Rotation paths and how fast each direction turns (degrees a step)
Each turn is a multiple of 5 degrees from 10 to 175, or 0.

-.15; .06; -.09; .03; .02; -.01; .13; -.03; .40; -.16; .09; -.04; .10; -.29; .28; .07; -.01; -.03; .11; -.36; .06; .18; .24; .20; -.41; .31; .05
.00; .29; .03; -.24; -.05; .18; .28; -.04; .28; -.05; .41; -.15; -.06; .00; .19; .06; .04; .10; .10; -.53; -.08; .15; .07; .10; -.13; .01; -.08
-.17; .06; .27; -.10; .09; .19; .10; .06; .44; .22; .22; -.19; -.04; -.39; .18; -.01; -.17; .05; .15; -.31; -.10; .11; .21; -.13; -.10; .10; .13
-.26; .15; .21; -.01; .08; .18; .15; -.02; .02; .01; .33; -.29; .12; -.17; .45; -.09; -.03; -.05; .04; -.18; -.03; .13; .16; .28; -.26; .07; .30
.00; .03; .13; -.03; -.12; .03; .34; .12; .05; -.13; .24; .03; -.07; -.31; .07; -.07; -.25; -.07; .22; -.54; .09; -.04; .08; .19; -.35; .15; .21
-.08; .02; .20; .06; .08; .05; .02; -.15; .38; -.25; .29; .00; .21; -.16; .25; .10; .01; -.07; .11; -.57; -.08; .17; .13; -.07; -.25; -.04; .01
.03; -.02; -.05; -.10; .02; .12; .21; .23; .31; .14; .33; -.11; .08; -.18; .31; .07; .09; .17; .10; -.39; .00; .21; .37; .18; -.14; .17; -.08
-.13; .29; .09; -.21; .06; .14; .18; -.15; .30; .10; .19; -.19; -.05; -.14; .30; -.10; -.10; .03; .04; -.41; -.20; .00; -.06; .02; -.20; .29; .17
-.17; .16; .36; -.09; .10; .17; .32; .12; .20; -.08; .35; -.21; -.07; -.26; .11; .05; -.09; -.05; .22; -.21; -.15; .10; .26; .11; -.19; -.21; .22
-.18; .05; .16; .08; -.15; .21; -.01; -.03; .19; -.05; .15; -.06; .08; -.35; .26; -.02; -.20; -.13; .15; -.31; .19; .27; .21; .17; -.35; .18; .14
.10; .04; .15; -.02; -.10; .14; .18; .00; .04; -.01; .48; -.01; .11; -.06; .34; -.06; -.01; .03; .08; -.64; .01; .05; .06; .05; -.16; .01; .01
-.04; -.18; .14; -.04; .23; -.06; .20; .12; .40; .05; .19; -.09; .10; -.32; .19; .04; .01; .04; .10; -.46; -.12; -.01; .25; -.16; -.18; .22; .15
-.17; .20; .00; -.09; .13; .07; .24; -.06; .27; -.13; .26; -.28; .11; -.07; .38; .05; .17; .02; .03; -.22; -.18; .12; .22; .29; -.32; .16; .09
-.05; .28; .11; -.19; -.14; .21; .33; .08; .28; .06; .22; -.15; -.21; -.30; .00; -.03; -.23; .01; .22; -.40; -.01; .08; .14; .17; -.18; .15; .06
-.20; .11; .43; .02; -.02; .26; -.03; -.12; .25; -.02; .35; -.14; .15; -.21; .27; -.05; -.14; -.08; .14; -.40; -.09; .22; .14; -.06; -.10; -.12; .13
.08; -.04; .10; .02; -.03; -.11; -.01; -.06; .08; .05; .02; -.07; .00; .09; .02; .02; -.10; -.10; .00; .03; -.01; -.13; .07; .10; .05; .02; -.08 | 0
.05; .02; .00; .01; -.12; .09; -.11; -.02; .07; .01; .03; .08; .03; .00; -.03; .03; -.04; .02; .02; -.08; .08; .12; .03; -.04; .07; -.05; -.17 | 85
.00; .07; .02; -.01; .01; .03; .04; -.01; -.10; -.07; .14; -.06; .05; .15; .07; .03; .11; .01; -.01; .01; -.04; .03; .00; .07; .04; -.15; -.03 | 160
.02; .07; -.13; -.07; .06; -.05; .04; -.01; .18; .00; -.04; -.02; -.03; .05; -.01; .08; .11; .08; -.04; .00; -.10; .01; .02; -.01; .02; .06; -.08 | 65

-.03; -.13; .12; -.03; -.16; -.39; .20; -.03; -.06; -.07; -.22; -.18; .20; .07; .34; .00; -.04; -.12; -.26; .25; -.36; -.06; -.07; .29; -.39; -.14; -.24
.05; -.17; .09; -.10; -.08; .00; .15; -.15; -.26; -.11; -.36; -.23; .37; -.10; .32; .01; .22; -.27; -.11; .26; -.30; -.03; .02; .22; -.26; -.15; -.17
-.06; -.19; .09; -.04; .01; -.19; .22; -.03; -.16; .01; -.21; -.38; .11; .09; .46; .13; -.02; -.21; -.35; .25; -.36; -.05; .08; .25; -.28; -.13; -.04
.06; -.25; .17; -.18; -.01; .02; .16; -.19; -.28; -.15; -.31; -.22; .34; .09; .50; .11; .12; -.30; -.07; .20; -.15; -.13; .09; .21; -.21; -.16; .09
.00; -.19; .14; -.18; .06; -.03; .31; -.10; -.31; .01; -.16; -.39; .24; .20; .41; .20; -.16; -.06; -.25; .18; -.22; -.12; .22; .21; -.15; .00; .00
.17; -.16; .25; -.19; -.06; -.17; .20; -.22; -.28; -.18; -.25; -.07; .38; .19; .46; .10; -.10; -.15; -.12; .13; .00; -.24; .07; .24; -.11; -.03; .02
.09; -.07; .11; -.19; -.03; -.13; .41; -.11; -.39; -.05; -.18; -.35; .48; .09; .30; .08; -.12; -.07; -.18; .11; -.09; -.07; .04; .20; -.07; .14; -.25
.11; -.08; .18; -.03; -.07; -.39; .24; -.07; -.16; -.24; -.21; -.05; .34; .18; .50; .00; -.08; -.16; -.20; .12; -.02; -.08; -.06; .25; -.18; .04; -.21
.08; -.05; .04; -.10; .00; -.08; .32; -.01; -.34; -.12; -.29; -.37; .41; -.09; .33; -.02; .14; -.17; -.23; .07; -.09; .00; -.09; .19; -.12; .12; -.33
.01; -.12; .08; -.03; .06; -.31; .28; .05; -.13; -.26; -.27; -.24; .08; .11; .51; -.07; -.02; -.15; -.42; .09; -.10; -.04; -.06; .27; -.19; -.05; -.21
.11; -.21; .13; -.17; .00; .06; .23; .01; -.32; -.30; -.46; -.30; .25; -.07; .39; -.11; .17; -.27; -.26; .01; -.04; -.02; .00; .21; -.13; -.07; -.09
.06; -.14; .18; -.22; .06; -.16; .38; .13; -.22; -.22; -.27; -.38; .02; .08; .35; .03; -.11; -.10; -.43; .00; -.12; -.09; .07; .25; -.13; -.12; .00
.18; -.28; .34; -.30; -.04; -.04; .22; -.03; -.27; -.34; -.38; -.18; .30; -.02; .26; -.02; .02; -.14; -.19; -.06; -.02; -.19; .05; .21; -.12; -.12; .04
.10; -.16; .25; -.35; -.07; -.23; .39; .07; -.32; -.11; -.22; -.39; .16; .06; .05; .04; -.18; .06; -.35; .01; -.20; -.11; .05; .25; -.12; -.05; -.08
.16; -.18; .35; -.20; -.21; -.29; .20; -.09; -.24; -.27; -.32; -.02; .34; .03; .19; -.06; -.09; -.08; -.21; .04; -.09; -.22; -.05; .30; -.23; -.16; -.12
.03; .07; .03; .02; -.09; -.14; .02; -.02; -.02; .03; .05; .09; .13; .00; -.09; -.03; -.06; .05; .04; .03; .00; .00; -.07; .01; -.01; .09; -.17 | 45
